Each path below is one point turned by a fixed rotation once a step. After each direction that follows a path, write how fast that rotation turns it, in degrees per step (0 if it stays still).
Each turn is a multiple of 5 degrees from 10 to 175, or 0.
Each row of a path follows its step; steps can be skipped.
path 1
step 0: -31,5,-1,-3,-27,-12,-6,-31,-1,-4,-9,-24,46,-6,-11,-17,-10,20,12,31,-9,-6,15,-14,-14,14,-12,7,-34,-20,23,-4,14,-6,-15,31,4,-13,-15,-10,-4,-40,-14,1,-19,7
step 1: -19,-22,-26,4,16,-31,18,-3,5,-24,2,-11,-7,12,-11,12,10,3,0,17,15,9,-13,7,2,23,-50,8,19,16,23,-6,-1,-44,13,-11,26,23,-29,2,-1,-25,-7,19,2,21
step 2: -36,-5,27,-8,-1,-35,-25,-13,5,-14,16,-39,14,-18,32,6,25,-5,9,18,-12,10,11,37,-7,42,-3,-10,-11,-8,-7,-19,4,1,11,-15,-1,-21,-4,-11,-16,-4,0,-21,-3,17
step 4: -8,-17,-12,-56,4,3,-25,-12,0,-12,19,19,25,12,5,10,2,3,12,-10,-11,0,-15,27,32,33,29,24,-4,-6,-19,-3,16,-3,12,1,-16,6,-19,5,-17,-8,-20,-42,-7,-5
step 5: 12,19,9,5,-20,7,13,-26,4,5,-16,13,-9,16,-3,37,-4,-17,25,34,-1,21,26,5,7,3,27,36,11,7,-15,9,-18,-32,11,29,-11,2,-16,-7,10,-11,-17,1,-33,29
step 6: -5,-20,-39,-14,-18,-24,19,2,-13,-24,8,25,-10,-4,15,-21,-30,-3,36,-9,-18,35,10,12,0,23,-1,23,22,-24,17,1,-11,-13,-8,7,-2,-25,-9,19,-12,1,-1,-23,-19,-20
step 7: -8,-33,19,20,25,7,-5,-24,-30,1,1,1,-1,7,-2,19,0,-22,5,14,-24,63,45,-15,17,6,-19,-5,3,6,6,6,16,3,3,22,13,2,16,-5,13,-10,-2,-15,-21,10
step 8: 2,-18,7,-19,-26,-4,10,-17,-27,-26,13,13,13,-16,-20,-7,-8,14,17,-5,-27,-8,28,-9,4,8,-36,18,34,-14,12,-11,9,-2,-15,-56,-14,-11,9,-24,14,6,-5,1,-10,18
step 9: 10,-16,17,15,2,10,-12,-33,-8,-7,-4,-18,55,25,27,30,-14,-18,-7,-26,-1,10,-3,-3,-5,-3,-26,22,9,19,26,12,9,16,12,-15,11,-10,0,3,-13,-25,-41,-7,-6,0
step 10: -16,-18,24,-12,-33,-14,-24,-5,9,-16,-5,11,-4,20,-5,13,-37,-2,11,12,19,-15,10,30,-2,4,-13,31,14,16,0,-25,-15,-24,6,-26,2,6,38,-5,30,-21,-1,-10,32,1
step 11: 10,-3,12,-18,-3,-1,-19,3,40,3,-7,-25,25,37,21,-3,-23,11,14,23,-10,7,0,11,-7,-6,-13,12,-11,-25,17,-9,33,-26,-9,19,14,-34,20,-7,-14,-9,-25,9,-28,-21
1,7,-4,0,0,5,-11,3,-6,1,6,1,4,-2,7,8,-7,-5,6,-2,2,-7,-6,0,5,0,9,-3,3,-8,4,5,0,3,1,-6,1,6,3,-4,8,-5,-4,4,1,6
65
-3,5,-2,-9,6,1,4,-2,-2,-7,5,10,3,4,5,-3,0,-7,5,4,1,2,8,7,-7,4,-4,-1,-2,10,1,0,4,-1,0,1,0,-6,-1,-11,5,-8,-8,4,1,-3
0
-6,-1,3,6,3,-5,-8,-5,9,9,-4,-4,6,0,4,-5,-4,-8,-2,-2,-8,-2,4,-3,1,4,7,-6,-1,0,-1,1,8,6,-2,1,0,-5,-8,2,-2,3,-10,-3,-4,-6
160
-2,-3,-8,0,-3,2,3,2,10,1,2,7,-9,0,1,-2,-6,-5,-8,5,-8,-5,-3,4,4,-3,-8,3,5,-5,0,5,4,-4,0,-13,-1,0,-8,-1,3,-1,5,1,0,-4
155
0,-11,2,8,1,10,9,2,1,2,-2,-4,4,-4,-9,1,-6,-2,1,-4,-5,-1,2,8,-9,1,-1,1,-4,-4,11,-2,3,1,-4,-2,-5,2,5,1,3,-3,-7,1,9,3
35
2,0,-6,1,9,2,-4,-1,3,-1,-6,-8,-3,5,0,-10,2,2,-4,7,3,-10,1,4,3,9,4,6,-2,-2,2,-5,-3,3,9,-2,6,-4,5,-4,-7,-5,2,4,2,7
35
-8,9,12,-5,-7,-2,6,2,-5,5,-10,2,-3,0,-2,3,-5,-4,-5,7,-6,-2,5,-3,-5,2,3,1,-7,-4,-4,-6,-1,6,2,-3,2,3,1,-1,6,-5,5,-4,-1,6
140
path 2
step 0: 7,16,-6,-4,-6,-21,5,-37,-33,-7,-5,13,8,-29,-2,-11,16,-4,-25,26,-4,-11,4,6,-16,35,21,12,-21,-17,3,12,0,-12,-10,-6,-4,8,16,10,-1,-12,-46,-8,-3,27
step 1: 12,1,-8,18,18,-5,-23,-14,-22,-24,20,3,-32,-32,1,16,-1,3,8,-2,37,-15,5,20,-11,9,-8,-34,16,-13,7,-21,-1,23,25,-6,-27,31,-12,8,-5,12,6,1,1,-8
step 2: -9,2,-12,18,7,2,8,-11,11,-15,10,-12,35,16,15,-10,5,-26,1,11,0,16,-4,16,6,-37,2,-16,-13,-12,-23,0,44,42,-13,-18,-2,31,6,-4,-15,-2,-2,15,2,18
step 4: -10,3,-1,-12,23,20,-6,-1,-4,-31,-8,6,-5,-33,0,-23,-2,28,2,-14,5,-12,15,-5,14,-18,1,-4,24,-4,-1,-25,-4,22,33,-8,-21,1,-9,-21,15,8,13,36,17,-37
step 5: -35,5,-4,-21,-30,16,-7,13,4,9,3,-19,9,-4,19,-20,-17,-7,16,11,-17,5,-23,-12,8,-30,16,31,0,5,-18,-18,33,38,-3,-19,-18,-11,2,-2,-13,-10,-10,-13,6,19
step 6: 18,18,3,-25,-20,-17,10,-10,14,-1,4,-10,-34,-19,-8,-17,8,-11,4,11,-14,-46,3,-20,6,3,-3,37,-29,-21,7,12,-14,-3,11,34,-7,-5,-5,17,2,-9,-21,20,-1,10
step 7: 0,-5,-17,-19,-2,-35,4,-23,-3,3,-18,1,2,-35,-4,31,5,20,0,2,1,-16,9,17,6,-2,-22,-14,14,-28,-10,-23,14,0,15,-20,-41,-27,-14,-14,16,2,-2,3,21,-20
step 8: -5,-7,4,-5,-28,-33,-17,18,14,15,8,10,2,0,16,20,-17,-16,6,27,0,-2,-12,10,-1,-26,8,-3,5,-4,24,23,34,44,-2,-21,-2,7,-24,27,-14,11,5,-14,2,20
step 9: 21,-10,18,-8,-8,-18,8,-27,-6,-6,-15,2,5,-1,-20,-28,15,-10,-6,30,-6,-17,6,22,-14,-20,-38,3,-27,-18,8,15,-5,3,-5,23,31,9,-12,24,2,-16,13,26,-19,-14
step 10: -9,13,-10,-24,11,5,-17,-30,-27,0,-4,23,21,-19,-8,3,-2,38,-12,0,-13,1,44,22,-12,-36,-12,-14,32,-3,5,-14,1,-6,-5,-5,-2,-10,1,2,0,34,8,-14,-2,-8
step 11: -43,7,21,-10,-32,17,-28,7,5,1,16,1,-3,-4,19,-37,15,-14,17,-4,-14,5,5,4,-16,3,14,-4,7,0,22,23,13,29,16,-23,19,27,-6,4,1,17,19,-15,12,-2
3,-4,3,1,-12,0,-5,-3,2,3,1,-5,-2,6,2,0,-3,4,-2,-8,-2,1,-6,-4,0,3,-2,0,5,3,-10,1,0,8,-10,-9,2,8,-6,6,-3,5,-4,8,4,-2
115
4,2,2,0,3,7,1,-1,-5,8,1,-2,4,-5,6,-5,-1,2,2,1,12,-6,-3,-6,3,2,-10,-11,-7,1,-5,1,-4,-1,4,8,-2,-1,-9,6,5,2,-1,2,1,-7
130
4,1,-6,-1,3,7,-6,9,0,5,6,-5,2,2,5,1,0,3,-5,-2,2,1,7,3,-1,-1,-6,-2,11,-10,0,2,0,4,3,-7,-4,-5,7,4,1,-9,7,1,9,4
120
-9,-4,-3,2,0,-4,4,2,-2,2,6,10,-1,-2,-5,4,9,10,-7,-2,10,-9,1,-2,2,-2,1,6,-2,4,-4,-7,-1,-3,2,-7,1,6,-2,1,1,3,9,-3,6,1
115
4,-2,-5,-8,-11,-6,-2,4,2,9,-6,-4,-5,0,-6,-4,-1,3,0,4,-4,4,5,0,-3,-9,-4,-3,-3,-2,1,6,-2,-3,2,0,7,0,-4,-7,3,8,7,-8,5,-4
20
-4,8,2,-1,-3,6,-10,-4,-8,-7,10,-2,-3,-3,1,-5,-3,1,0,2,-5,-3,-3,-6,-9,2,-2,8,0,-3,-6,-6,-3,-2,-1,-1,6,-4,2,-2,12,2,-2,-8,-1,1
65
path 3
step 0: -23,5,8,-18,2,19,-15,-26,-27,-14,-39,-7,5,6,-25,-17,-5,-26,1,21,-28,-14,19,14,20,-13,20,25,8,16,25,-5,18,9,-18,22,28,-5,6,-12,12,-20,-11,10,-33,1
step 1: -4,23,26,27,10,4,31,0,-17,1,-22,49,0,-16,19,23,8,-3,15,9,-22,18,-6,2,14,-14,26,23,13,-11,29,-11,-3,-21,0,-1,-11,-8,25,35,-12,4,-16,9,-21,0
step 2: -14,12,0,3,0,31,-32,-9,-3,3,-34,10,-1,4,-24,-3,22,-31,-10,3,20,6,-5,-20,-13,-3,40,15,2,-20,7,-14,3,-7,4,18,3,20,45,-27,-16,-6,-27,4,19,19
step 3: -3,9,-11,38,-5,-7,35,-14,-22,-17,-30,7,-10,31,-11,-6,-14,-9,-13,20,-12,-9,4,24,-1,-16,24,19,17,-5,18,28,5,-17,-10,-17,12,34,-1,-15,-5,6,-4,38,-19,12
step 4: -13,36,9,33,-7,-10,1,0,29,7,-35,23,-14,20,17,10,-8,-8,1,5,-17,8,17,-4,19,-10,8,5,-13,5,-5,5,11,15,20,16,-39,5,25,-5,-25,-20,-46,-14,0,12
step 5: -20,2,21,8,6,7,3,-5,-15,-29,-52,14,-10,28,-22,1,-8,-20,-8,11,10,-25,14,-19,3,5,15,7,-15,17,16,-7,21,20,-35,12,44,15,16,-4,17,-8,-5,-20,-1,4
step 7: -19,26,8,18,22,8,-16,22,-19,10,-26,51,-12,-12,5,5,14,-10,1,30,16,27,0,-14,-6,-1,25,3,0,-19,24,-13,3,1,-2,15,8,0,51,1,-21,10,-11,-15,-3,9
step 8: 12,11,0,-7,6,23,-2,-28,-7,-30,-32,4,-3,13,-28,-2,11,-23,-11,6,2,0,3,-13,-8,-12,27,26,10,-5,15,27,1,-17,-18,8,14,38,-8,-20,-14,16,-32,39,5,23
step 9: -17,26,-2,55,6,-3,33,0,-13,8,-11,11,4,23,8,-9,-6,-20,-10,29,-13,11,15,13,17,-12,8,1,15,6,6,15,7,9,29,7,-26,10,19,-20,-15,5,-29,9,-40,-4
step 10: -16,16,19,11,3,7,15,-4,30,-17,-63,18,-27,20,3,19,12,-19,10,-2,2,-16,12,-29,-17,-3,17,-7,-6,1,-5,6,25,7,-18,15,-5,12,16,3,-13,6,-23,-35,14,10
step 11: -7,12,31,14,4,-9,2,-21,-24,3,-36,-1,25,28,-31,-15,-23,-45,8,28,-11,-14,15,-3,9,6,4,23,-17,2,5,-12,10,-2,-1,11,33,21,-14,1,4,-21,-14,21,-15,-19
-5,-1,-3,7,0,-9,0,-2,2,4,8,3,1,-2,2,-12,0,1,-1,-4,-6,-7,-2,1,-4,-13,6,-2,0,-6,4,2,0,3,3,-2,3,-5,-7,8,-2,3,-7,-1,-9,1
130
-3,13,-3,-11,3,-3,5,0,-5,-3,-7,-3,-6,3,-8,-3,-2,6,1,-13,-4,-1,-2,2,-3,-5,0,2,3,-1,2,5,1,-4,-6,1,1,4,-2,2,-3,6,11,-5,0,-2
145
-7,2,-1,3,3,1,-6,-5,-3,1,1,3,4,2,-2,-14,-2,0,-3,8,7,2,-1,4,5,-2,0,-4,6,1,-3,3,4,7,6,7,1,0,9,-1,4,-1,14,-4,1,-6
160
10,-1,0,-2,4,3,10,-1,-2,9,1,0,-1,-11,-3,-10,5,3,-3,-1,1,3,6,-1,6,0,10,-5,4,5,7,-3,5,-7,4,-1,2,2,-1,-4,-3,1,-1,-2,8,4
60
-3,2,1,4,-1,3,3,7,6,4,3,5,-4,-8,-5,3,5,-4,0,-9,5,5,-12,1,-4,0,-5,1,-6,-1,5,1,6,10,3,2,-2,-1,4,-6,-5,-4,-1,-11,-2,3
135
path 4
step 0: -2,6,-8,-7,2,1,-21,-3,7,-22,-4,-1,-14,-12,6,-6,1,16,-23,-37,19,13,-10,-29,15,5,18,-23,-7,10,-30,0,5,-11,3,40,-8,10,18,11,8,-27,11,-8,3,3
step 1: -25,-9,-16,-11,-19,-17,31,14,-18,-5,-7,5,13,-1,-9,8,-14,-5,0,4,-14,-4,-10,5,-15,4,32,-27,-16,-6,-2,21,8,-26,-16,13,19,32,-17,-8,4,6,24,-12,-14,6
step 2: 0,-9,29,-11,21,-43,-7,-5,-21,18,11,11,-3,17,8,19,-35,-3,0,9,22,-6,-8,12,0,-21,-8,7,-13,0,-17,19,-12,-11,-12,-10,-12,1,-5,-1,-18,-26,5,14,13,7
step 3: 1,11,1,2,3,-8,-39,8,14,-7,12,7,-2,-10,-11,7,0,12,-19,11,-21,-17,-35,-31,-16,4,-21,5,-4,18,9,0,-10,-13,9,-9,-12,19,10,-17,-8,-4,-9,-18,3,40
step 4: -11,-5,8,9,-23,0,14,7,-12,-8,8,1,3,-7,-11,-15,2,-22,-11,37,13,-16,-36,-7,-9,9,2,-16,-10,-19,30,2,-10,-23,20,2,18,-28,4,-1,22,-1,-17,13,11,-14
step 5: 10,-18,-3,-5,27,1,-7,-17,0,14,-1,-2,-2,-2,11,-12,-13,-17,-9,4,2,25,6,-15,11,12,-10,-7,8,-15,-20,13,-30,-4,-8,19,-19,-9,13,-25,32,13,-12,46,-2,13
step 6: -10,-17,-32,-47,14,0,-7,9,3,5,7,-6,-5,8,8,4,2,7,-20,3,-49,-1,-1,-9,-4,1,9,-15,7,-11,10,-39,9,-16,5,-5,-19,-1,12,3,-4,20,17,4,7,-6
step 8: -5,14,13,-9,0,-5,-27,21,-41,-7,3,-20,17,-12,-9,-2,1,13,9,-2,-24,3,10,-5,8,38,5,-2,5,21,-33,21,3,-2,-21,23,13,9,-11,-4,4,0,4,13,-1,20
step 9: -15,16,-17,-25,-12,-13,20,30,-20,19,-7,-3,0,13,12,17,-11,12,-8,7,20,-22,-4,-33,2,11,-4,7,-3,2,-9,6,13,-10,14,-5,-6,-26,-17,-26,-11,-13,26,-14,13,-14
step 10: -17,6,4,-12,12,-14,-7,-14,14,-23,-19,5,24,-24,21,-6,-15,-19,4,-12,10,-20,-17,-9,2,-3,0,27,-26,-4,-2,23,-5,-10,12,-10,-21,11,0,-23,-11,-12,-27,8,-29,-5
step 11: -10,-3,4,-10,18,6,-9,16,-29,-8,17,-9,8,-15,-28,-10,4,-15,3,-12,-4,-16,-40,-5,7,-12,-20,-44,-4,-3,-11,8,-3,16,19,-18,4,16,18,1,-9,23,-5,10,6,-4
15,-3,10,3,3,-1,-8,4,-1,-6,9,0,4,-9,-6,1,3,0,-1,7,-2,-1,-5,2,-5,1,1,4,-4,5,-4,-7,4,8,2,-4,3,-3,0,6,-1,0,3,-5,4,2
85
9,-3,-3,-5,-3,4,4,7,4,-1,-3,3,2,-5,0,-5,-5,-4,0,2,2,1,9,-4,-2,1,0,-6,5,0,1,10,1,2,4,2,10,-1,-10,0,5,-6,10,9,4,6
95
-8,-4,10,-5,0,-1,0,5,-4,5,2,-4,-1,2,-1,-1,6,-8,8,0,-8,-11,1,2,5,0,0,-2,1,-5,7,-6,2,-2,7,9,2,2,-2,9,-5,-5,2,3,6,-3
155
1,-1,1,-4,6,-2,4,-3,-7,10,-5,-5,-2,2,-2,6,6,-2,5,4,5,3,4,-1,-7,9,-7,-3,1,-2,-7,-5,-10,4,-7,-5,-3,-3,1,0,-7,-1,9,3,0,7
110
7,2,-7,-4,-2,3,1,3,-8,0,-1,-7,-6,7,-10,-2,-5,4,0,-6,-2,0,-2,-5,-2,-2,6,5,0,2,2,-7,-11,7,6,1,-6,8,-5,-2,5,-8,-3,-2,5,0
125
5,-4,7,9,-6,-6,0,2,6,7,5,-2,-1,0,0,-2,-9,1,-3,-3,-1,0,-3,-1,-2,-5,-2,-15,-5,-4,10,-2,-9,-2,-3,1,-3,-1,-2,-1,-5,-2,-2,-2,-6,8
35
-7,-10,4,2,-3,0,6,0,3,2,6,5,-7,1,-8,-2,5,5,2,-8,-3,3,-6,-4,7,11,6,4,0,-3,-7,2,-1,1,1,-5,4,-10,-5,0,5,-3,-1,-1,-4,5
90
